In the rows, zero is written as 128.
One turn moves each row of this set onto another row. After a few examples, where does it send each row asked below?
vobep: [128 129 102 119 108 149 104 123 123 120 110 141  97 138 179]
meb: [ 96 106 109  94 105 117 111 130 134 124 102  94 144 127 156]
Gefir: [107 126 114 109 107 106 111 114  98 126 105  99 110 135 176]
beral: [113 134  81 111  97 134 114 119 125 121 109 132  83 127 151]
finu: [118 156 109  84 105 139 123 144 100 132 103 123 115 123 176]
ler: [ 83 124 111  97 123 114 115 134 119 121  83 110 124 141 172]
Pezuk: [126 100 120 115 117 134 119 136  90 119 103 137 128 127 144]
Godo: [120 137 101 114 110 129 136 121 130 125  98 155 123 149 172]
Panu: [115 157 107 113 113 111 122 110 138 135 110 125 124 116 158]
zavim: [112 104  80 113 107 133 119 137 148 118  96 147 108 137 153]
Tis: [105 106 117 112 116 130 110 118  92 115 110 114 113 124 130]
lefe: [121 111  78  93 125 136 120 163 116 129  95 121 114 126 161]
Rera: [112 141  94 103 123 119 123 137  93 129  99 117  96 128 174]
zage: [115 127 112 106 105 129 118 126 156 124  94 145 141 117 163]
Dume: [117  93 114 118 117 134 114 132  91 116 105 126 116 129 137]
Nop: [ 97 124  93  80 107 133 116 156 126 126  93 109 118 105 149]
Nis: [132 152  84  99 101 139 135 127 132 135 111 141 117 123 149]
sevud: [107 130  87  95 107 144 125 126 155 128 103 123 132 134 137]
vemol: [108 114  96 120 129 141 103 117 144 124 106 117 110 149 163]
kasen: [124  88 103 106 111 133 114 152 126 125 102 115 139 144 171]
Tolu: [129 130 101  85  89 131 117 143 113 133 117 107 132 101 156]
sed: [135 123  95 104  98 146 107 140 141 121 104 149 114 108 163]
Baduz: [131 133 125 103  99 131 122 132 102 128 109 126 140 136 187]
Fuze: [133 107  85 110 105 119 111 145 100 128 113 107  97 118 162]
sif: [107 122 111  93 123 144 123 148 119 127  91 127 136 151 183]
fude: [106 116 123 108 117 130 113 117  98 119 110 113 132 120 128]
fote: [116 118 125 102 112 136 125 128 100 123 108 121 146 115 128]
migiv: [116 134  80 111 125 126 108 119 145 132 115 110 107 114 143]
Karuv: [ 94 142 105 109 106 134 116 103 134 120 103 124 111 149 160]
Marez: [129 112 125 107 109 138 124 133  97 123 106 135 143 117 136]

meb goes to Gefir
Panu goes to migiv
Nop goes to ler
Now these:
Dume goes to Pezuk
sevud goes to Karuv

